B = array([-38,  28, -26,  26,   2, -27])
The entry just right of -38: 28
Find the smallest entry.
-38

M =
0.138,0.239,0.225,-0.115,-0.059,-0.081,0.183,0.005,-0.073,0.160,-0.021,-0.016
-0.145,0.064,0.203,0.308,0.096,0.140,0.136,0.191,0.062,0.156,-0.096,-0.066
0.193,0.175,-0.087,-0.051,-0.120,-0.086,-0.136,-0.056,0.115,-0.015,0.228,0.052
0.147,0.261,0.196,-0.080,0.173,0.152,0.010,0.209,-0.058,-0.109,-0.043,-0.092
-0.079,-0.078,0.107,0.169,-0.004,-0.078,-0.128,0.169,0.081,-0.071,0.228,0.255
0.208,0.164,-0.058,0.127,-0.039,0.027,-0.086,-0.164,0.057,0.201,-0.148,0.205
-0.017,-0.099,0.069,-0.027,0.159,0.132,0.187,0.191,0.157,-0.099,0.045,0.114
-0.016,-0.079,0.196,0.249,0.212,0.248,0.195,0.179,0.072,-0.213,-0.162,-0.049
0.190,-0.026,-0.025,-0.063,-0.055,0.034,0.224,-0.087,0.130,-0.134,0.168,0.023
0.158,0.032,-0.097,0.151,0.218,-0.046,-0.062,-0.061,-0.008,-0.032,0.201,0.087
Rows and columns are numbered from 1.
The entry just left of 0.248: 0.212
Read off the entry just right of -0.021.
A: -0.016
Read off the bottom-right entry.
A: 0.087
The entry in row 1 and column 2 -> 0.239
Read off the maximum.
A: 0.308
Read off the entry at row 3, column 1.
A: 0.193
Read off the entry just right of 0.064.
A: 0.203
Read off the entry directly above 0.023.
A: -0.049
The entry in row 1 and column 3: 0.225
Read off the entry in the top-left corner.
A: 0.138
Read off the entry directly above the largest entry.
A: -0.115
Read off the entry just left of 0.160.
A: -0.073
The entry just left of 0.168 is -0.134
The entry just left of 0.010 -> 0.152
The entry just right of 0.208 is 0.164
The entry at row 2, column 1 is -0.145
The entry just right of -0.134 is 0.168
The entry just left of 0.152 -> 0.173
Read off the entry directly above -0.096.
A: -0.021
The entry just left of 0.205 is -0.148
The entry just right of the largest entry: 0.096
Read off the entry just right of 0.212.
A: 0.248
The entry directly above -0.039: -0.004
The entry directly below -0.073 is 0.062
Read off the entry in the bottom-left corner.
A: 0.158
The entry directly above -0.043 is 0.228
The entry just left of -0.066 -> -0.096

arr =
[[ 0.3  0.3  0.3  0.3  0.3  0.3  0.3  0.3  0.3  0.3  0.3  0.3  0.3  0.3
   0.3]
 [ 0.3  0.9  0.0 -0.3  0.7  0.1  0.9  1.5  0.7  0.3  0.2  0.9 -0.6  0.3
   1.3]
 [ 0.1  0.7  0.4  0.7  0.3  0.9 -0.7  0.5  0.1  0.0  0.0 -0.1 -0.2  0.4
   0.2]
 [-0.1 -1.6 -0.5  1.2 -1.3 -0.7 -1.0  0.5  0.9  0.9  0.1 -0.5  1.1  2.8
  -0.5]
 [ 0.3  0.2  0.3  0.8  0.2  0.1  0.5  0.2  0.2  0.1  0.4  0.5  0.8  0.5
   0.2]
 [-0.1  1.1  0.4  1.2  0.0  0.7  1.4  1.1  0.0  0.6  0.5 -0.3  0.1  0.2
   0.2]
 [ 0.7 -0.7  0.4  0.5 -0.5  0.0  1.1  1.5  0.4  0.2  0.5 -0.2  0.0 -0.1
  -0.6]
 [ 0.5  0.4  0.3  0.6  0.6  0.4  0.1 -0.1  0.1  0.0  0.2  0.5  0.0  0.5
  -0.2]]
Give the entry just left of the largest entry.
Answer: 1.1
The entry just right of the smallest entry: -0.5
Give the entry just left of the smallest entry.
Answer: -0.1

[[ -6  -7  -8 -17  11  38  19  -7 -17  -1   9  26  10]
 [ -5  -7  -8 -17  14  36  18  -8 -15  -4  13  25  10]
 [ -8  -5  -7 -17  21  21  12 -12 -10 -13  25  28  14]
 [-12  -4  -8 -17  24  13   9 -12  -7 -17  27  30  15]
 [-20  -7 -13 -17  19   5   7 -12   6 -28  13  31  15]
 [-20  -8 -17 -15  16   5   9 -12  11 -30   8  31  15]
 [ -7  -6  -8 -17  19  26  14 -12 -11 -10  22  27  13]
 [-20  -7 -14 -17  19   5   7 -12   8 -29  13  31  15]
 [ -6  -7  -8 -17  13  37  18  -8 -15  -3  12  26  10]
 [-14  -5  -8 -17  24  10   8 -12  -4 -20  25  30  15]
 [-20  -7 -14 -17  19   5   7 -12   8 -29  13  31  15]
 [ -6  -7  -8 -17  13  37  19  -8 -16  -3  11  26  10]
 [-12  -4  -7 -17  24  15   9 -12  -7 -17  28  30  15]
 [-14  -5  -8 -17  24  10   8 -12  -4 -20  26  30  15]]
Give the top entry of the column that holds the largest entry.
Answer: 38
The largest entry in the last row is 30
Give the bottom-left entry.
Answer: -14
Give the first entry of the smallest entry's row.
Answer: -20
The 1st entry, reading row by row -> -6
Give the entry directly below the largest entry.
Answer: 36
Give the entry in the top-right corner.
Answer: 10
Give the entry just right of the largest entry.
Answer: 19
The entry in the bottom-right corner: 15
The 5th entry, reading row by row: 11
Give the entry directly below 6.
Answer: 11
The fourth entry in reading order is -17
The top entry of the column that holds the smallest entry is -1
The second entry on the diagonal from the top-right corner is 25
The entry just right of the smallest entry -> 8
Give the entry directly below 22.
Answer: 13
Give the bottom entry of the column that holds the smallest entry.
Answer: -20
The third-last entry, reading row by row: 26
The entry directly above the smallest entry is -28
